(in the rows, 128 means zero)
One turn moves each row of this set onto another row. After a few examples, where does it send each row asked below?
fab: [139  94 110 126 120  87 132 143 100 128 121 123 104 105]
bomoz: [138 119 102 107 118 124  91 117 116 126 101 135 127 109]
guge: [146 106 108 122 107  99 121 122 106 153 101 130 125  99]
laku: [139 116 111 113  99 103 116 132  91 141 101 137 121  97]
posen: [ 91 138 103 141 120 106 120 136 149 159 136  84 126 140]
dat: [137  92 107 124 132  95 122 144 112 114 131 120 100 109]
vunak: [118 165 162 142  89 130 143 129 103 146 158 130 157 126]
tival: [124 169 157 133 110 148 122 118 131 126 158 140 156 133]
fumi: [122 158 170 140  91 120 161 131 102 130 150 135 142 134]
tamor: [133 102 117 113 110  94 124 150  96 112 119 125  99 104]
Mizup: [ 92 136 107 141 118 103 121 142 150 155 140  81 120 137]
kez: [ 93 143  99 145 115 104 121 138 136 172 135  91 132 133]
geku: [ 92 135 110 141 114  98 125 149 146 157 144  81 117 132]
Ranad: [146 109 102 115 127 118  94 116 133 136 111 128 126 105]
riti: [117 153 168 142 103 119 163 137 102 115 161 131 134 141]
bisu: [119 163 154 135 121 147 123 125 130 111 168 137 147 140]
Pover: [142 103 101 117 137 117  94 125 135 119 123 124 116 109]
nul: [116 158 170 142  88 121 153 138 102 135 164 123 144 127]
Nezi: [132 106 108 106 129 116 100 135 121  97 121 123 105 116]
zanin: [136 108 116 115 101  94 125 144  89 129 109 132 110  98]
sab: [135 112 104 106 127 124  91 123 124 109 111 129 118 115]
nof: [138  96 104 119 139 107 106 137 127 110 132 121 105 111]
Vol: [131 101 114 110 122 103 114 146 109  98 123 122  97 111]
Besi: [ 92 142 100 144 118 107 119 135 143 166 134  88 130 138]
gutef: [125 165 168 137  89 129 148 123 111 141 145 138 153 129]
Megu: [110 148 168 139 108 128 148 136 120 105 172 113 134 146]
Pogi: [117 168 154 141  98 140 130 118 110 144 156 133 165 133]
nilu: [ 93 137 109 143 110  95 127 152 139 163 145  84 118 127]
maku: [111 160 152 138 119 147 125 116 127 114 163 122 153 151]
Mep: [147 110 104 118 115 111 105 115 121 149 101 130 130 101]
zepa: [127 170 163 134  96 140 132 117 122 138 149 140 158 129]
reki: [143  99 110 126 109  89 132 134  98 143 109 128 114 101]
liged: [ 93 143 101 146 111  99 124 145 132 174 139  92 129 128]
Dod: [115 156 157 137 125 138 136 134 123 100 174 133 138 145]
lepe: [114 166 150 140 110 148 123 113 120 131 158 130 163 142]
fuv: [114 152 162 141 116 126 152 139 110 102 170 131 132 146]
Zeku: [139 120 105 111 106 115 102 121 103 140  97 138 130 101]
Godum: [ 93 140 106 145 109  95 127 150 133 170 143  89 123 125]
reres: [110 152 160 138 117 139 136 125 127 103 169 116 141 152]
pobug: [113 151 172 141  96 120 154 141 109 119 169 116 134 135]

guge turns into reki
Pogi turns into vunak
gutef turns into fumi
Where do these go?
Godum turns into nilu
zanin turns into tamor

One turn moves each row of this set onto another row. After a few examples, where does it send each row asked below?
Surun: [109 114 160  94 137 116 121 138 148 144 141 116 123 127]
minat: [117 156 130 124 140 126 104 167 142  96 121 128 130 102]
gom: [150 149 130 174 150 131 119 133 143 128  95 114 120  91]
Fuvoz: [ 98 122 152 158 101 128 131 137  80 126 135 116 126 143]
rusa: [112 178 161 138  98 150 137 150 135 124 125  97  98 128]
kib: [103 121 111 150 161 107 142 142 101  97 112 102 100 131]
mepa: [107 158 160 145 146 127 144 134 115 155  91  88  95 123]
kup: [118 147 137 139 101  84 134 149 157 139  85 102 133 120]
pake: [117 107 128 103 144 146 139 139 110 149 118 123 122 110]
Medu: [108 118 157 116 115 112 110 133 119 129 154 127 128 158]
tofa: [131 135 125 189 110 102 119 118 123 113 101  97 126  92]
mup: [ 99 124 158 126 130  74 135 136 145 121 109 107 127 156]
Pib: [135 102 127 135 156 140 153 105 145  97 105  98 120 140]
mudas: [106 120 168 153 160 125 136 108 130 145  94 104 106 103]
Dup: [154 148 144 146 127 163 142 134 123 131  94 113 145 107]
kivuf: [ 99 133 161 153 140 105 150 145 117 147 103  71 112 109]
Vurit: [106 118 128 177 119 107 147 141 148 126 124 121  77 138]
Fas: [ 96 135 167 118 146  97 117 152 157 105 134 113 121 129]
Rim: [115 143  96 117 102 102 112 118  97 116 108 101 115 124]
dek: [107 107 138 132 135  95 131 129 139 121 137 130 101 170]
Tuf: [113 115 164 150 117 119 135 104 123  99 113  67 148 120]
rov: [126 120 152 169 137 132 107 111 160 106 147  89 106 106]
pubo: [103 149 118 150 160 109 113 127  96 114 105 105  88 122]
Ninun: [132 136  97 121 106 112 124 140  97 110 116 113 138 150]
Lupo: [138 134 130 134  99 151 132 119 171 113 129 136  99 132]
geda: [150 143 138 152 129 139 105 117 133  90 123 113 147 156]
guf: [157 122 143 141 121 127 112 100 157 153 114  93 137 129]
lok: [137 128 129 156 106 169 154 129 112  94 124 116 126 113]
zafe: [129 119 110 115  95 110 128 100 127 107  94 120 139 131]
tos: [129 104 111 167  99 129 156 109 120 112 112 100 111 101]
Lefo: [102 126 130 152 151 108 108 110 108  79 106 120 120 113]
vuk: [119 156 190 159 101 145 122 125 139 134 120 112 126 124]
Kipo: [119 163 163 155 110 134 119 164 146 134 145  93 107 110]
Zesi: [148 138 108 116 104 138 129 148 152 149 134 115 106 129]
vupuz: [125 145 105 109  91 139 137 131 145 123 127 107  86 122]

kup turns into Fuvoz
zafe turns into vuk
pubo turns into vupuz
Where do these go?
kivuf turns into Ninun
mup turns into Medu
guf turns into Tuf
gom turns into tos

One turn moves each row of this set onto another row. After a few examples, where does it send each row asked below?
Zok: [129 117 136 124 123 129 125 115 179 126  82  93 140 124  89 119 182 116
 171  68  89 120 137 179  99 127  79  62 101  92]
Davab: [143 143 168  97 123 147 124  98 140 106  77 117 163 148  97 121 134 112
 125  60  98 108 149 156 102 136 121  97 107  79]
sil: [196 138  98 142 139 130 117 134 130  83  84 114 109  81 118 103 192 123
 155  97 107  94 162 130  79 122  90 116 100 121]
Zamur: [143 170  93 148 160 156 132 167  94 116  99 144 123  86  91 113 159 109
 116  87 108 151 147 153  96 129  91  86  83 138]
Foz: [164 156 100 101 166 160 120 134 108 101 117 131 140 103 108  72 163 109
 139  95 121 136 150 121 103 101  86 107  82 147]
sala: [147 158 167 104 130 158 115 107 149  99  75 117 144 153  91 119 132 115
 107  71  84 112 153 143 101 144 118  93 119  78]
suko: [132 159 125 133 105 128 104 134 141  93 127 142 117 115 117  98 134 175
 157  74  83 132 138 184 113 116 124  63 122  73]
fudo: [134 169 117 138 105 138 112 138 172  95 129 136 111 108 111  95 120 166
 147  74  90 128 151 182 121 103 116  62 105  91]
pavu: [156 139 170 101 124 154 123  89 146 118  85 114 142 144  88 128 145 115
 134  61  78 118 164 156 104 136 115  91 110  68]
sas: [135 171 122 127 103 133 102 143 162 104 138 122 122 125 128 106 131 154
 151  78  80 137 140 181 117 113 118  59 116  69]
Nepus: [129 173 117 139 101 124  98 140 153 104 132 129 125 121 122 101 142 163
 141  80  95 128 144 167 139 110 111  56 121  78]
seva: [151 173  84  94 148 153 143 159  91  85  90 132 115 100 112 116 156 131
 131 101 110 119 137 124  89 104 110 102  94 138]
res: [148 128 135 105 127 138 135 109 155 121  99 103 132 121 104 121 189 116
 193  75  95 148 141 182  92 132  96  37 108 111]
birat: [191 146  95 135 134 134 105 142 137  74  83 109 104  84 115  98 184 120
 155 102 101  96 165 124  86 132  88 116  95 119]
kud: [133 108 138 104 120 141 124 119 156 106  82  96 133 120 101 128 191 114
 171  74  95 132 138 170 104 113  92  33 105 101]
Molog: [140 138 131 101 118 135 137 112 171 118  95  99 132 113  89 130 184 117
 181  66 116 130 156 175  87 119  79  44  92 121]
zib: [154 137 113 158 142 125 129 159 127  65  78 147 102 104 103 126 180 134
 143  78 100 130 168 136  80 145 136 120  80 108]
vumum: [157 132 117 162 149 132 139 148 121  76  80 145 105 106 108 129 183 127
 134  85 107 126 162 134  79 131 139 128  80 109]
Sizi: [145 177  94 105 149 155 146 160  99  75  91 129 120  99 113 117 153 130
 127 106 108 122 133 123  90 105 110 112  96 142]
pibi: [187 149  93 177 142 145 127 148 142 100 116 132 120 111 111  81 172  93
 146  92 101 139 177 137  99 146 132 100  92 127]
kavo: [148 124 134  93 114 138 120 124 157 122  95  87 139 120  96 127 184 118
 172  71  91 130 144 192  90 122  88  41 102 102]
zif: [150 133 110 155 138 124 130 160 115  73  80 140 110 107 100 129 187 129
 138  80 111 127 167 134  86 140 138 125  74 110]
Guz: [162 162 166  92 137 149 114  94 141 102  83 122 138 142 102 114 132 117
 137  66  79 113 147 155  80 152 112 101 121  70]
lon: [154 176  89 100 146 159 143 152  81  91  88 132 116 101 118 116 155 128
 125  93 108 119 132 130  87 103 112 103  97 140]
nosur: [141 155 113 129 105 119  97 138 149 103 126 124 124 118 125  92 131 146
 144  77  76 113 139 181 132 104 119  55 123  70]
tebu: [200 144  99 130 137 128 114 138 140  70  82 115 110  89 118  96 184 122
 162  92  97  97 169 126  81 137  98 116 100 123]
bipo: [154 153 171  96 124 165 114 106 150  97  91 116 153 147 104 126 139 124
 124  56  86 124 149 151  91 140 123  92 111  67]
lasap: [136 160 110 150 106 129 122 135 176 108 108 117 122 120 125 114 135 152
 158  68  71 120 129 173 130 112 116  64 124  73]
zadib: [161 171 160  97 132 149 128  99 155 103  84 125 144 138  95 127 122 118
 122  48  95 107 162 154  91 140 123 106 102  84]
Tosan: [132 170 121 139  98 144 114 131 160  99 119 128 128 124 129 101 115 149
 144  81  87 128 139 167 134 109 123  56 124  78]
Kober: [143 160 163 107 134 144 114 105 146 106  92 121 149 155 109 123 139  96
 125  61  90 118 148 137  98 143 121  89 117  59]
vire: [137 132 128 106 105 126 131 115 155 130 101  96 120 121  96 135 181 124
 183  79  87 129 155 180 106 114  91  40 109  92]
figi: [129 133 131 107 115 126 120 118 161 126  87  93 132 111 105 127 175 111
 176  81 103 128 140 183 109 119  71  40  98 101]
Fufo: [166 159 101 106 164 164 118 135 107 108 121 135 143  96 106  68 167 114
 129  98 123 133 147 123 101 115  85 108  81 139]
Puga: [146 161  94 138 164 166 131 163  93 118  93 150 118  91  89 110 158 111
 114  85 105 155 148 149  97 129  97  82  77 133]
Roze: [181 151  94 185 145 139 128 145 141 106 121 137 114 106 112  81 173  98
 144  99 105 132 171 140  84 136 122 104 100 121]
kagi: [147 157  94 141 167 161 121 160  90 115  98 152 121  89  91 104 153 111
 118  76 108 156 154 148 104 116  91  85  77 133]
rig: [148 175  86 100 151 152 138 161  87  84  84 133 112 105 107 120 145 121
 129  94 105 122 143 124  85 101 106 101  97 138]
fofa: [183 148  96 176 143 132 124 148 146  98 120 139 122 109 107  78 179  99
 156  86 103 140 179 141  89 152 124  99  93 124]
zova: [171 157 107 112 164 162 122 134 108 104 114 128 153  90 104  74 169 113
 128  95 120 130 146 132 106 115  84 114  81 149]
Zuvit: [145 126 130  94 125 126 133 118 159 125  86  88 136 126 101 131 193 112
 169  82  96 129 145 182 116 121  92  44 100 118]
Muvik: [144 162  99 140 165 170 126 157  92 120  96 150 111  89 102 105 158 113
 114  87 103 157 139 153  99 122  94  87  77 134]
Tega: [157 159 105 106 159 162 120 133 100 112 120 132 139 102 109  70 173 112
 132  99 125 131 141 129  92 110  82 109  82 144]
Rogar: [146 150 152 121 116 143 127 101 162 102  89 115 163 153 101 114 142 127
 136  50  90 101 142 142  99 134 126 103 124  70]
Fataf: [135 162 133 127  97 138 109 119 159 103 132 128 118 130 115 101 129 158
 150  84  77 126 154 160 126 106 120  72 123  62]

bipo turns into kavo
tebu turns into fofa
Zok turns into lasap
Where do these go?
Zuvit turns into Nepus
Kober turns into kud
lon turns into Tega
suko turns into Guz
rig turns into Foz
seva turns into Fufo
pibi turns into zif
vire turns into Fataf
zadib turns into Molog
figi turns into Tosan
Sizi turns into zova
Roze turns into vumum

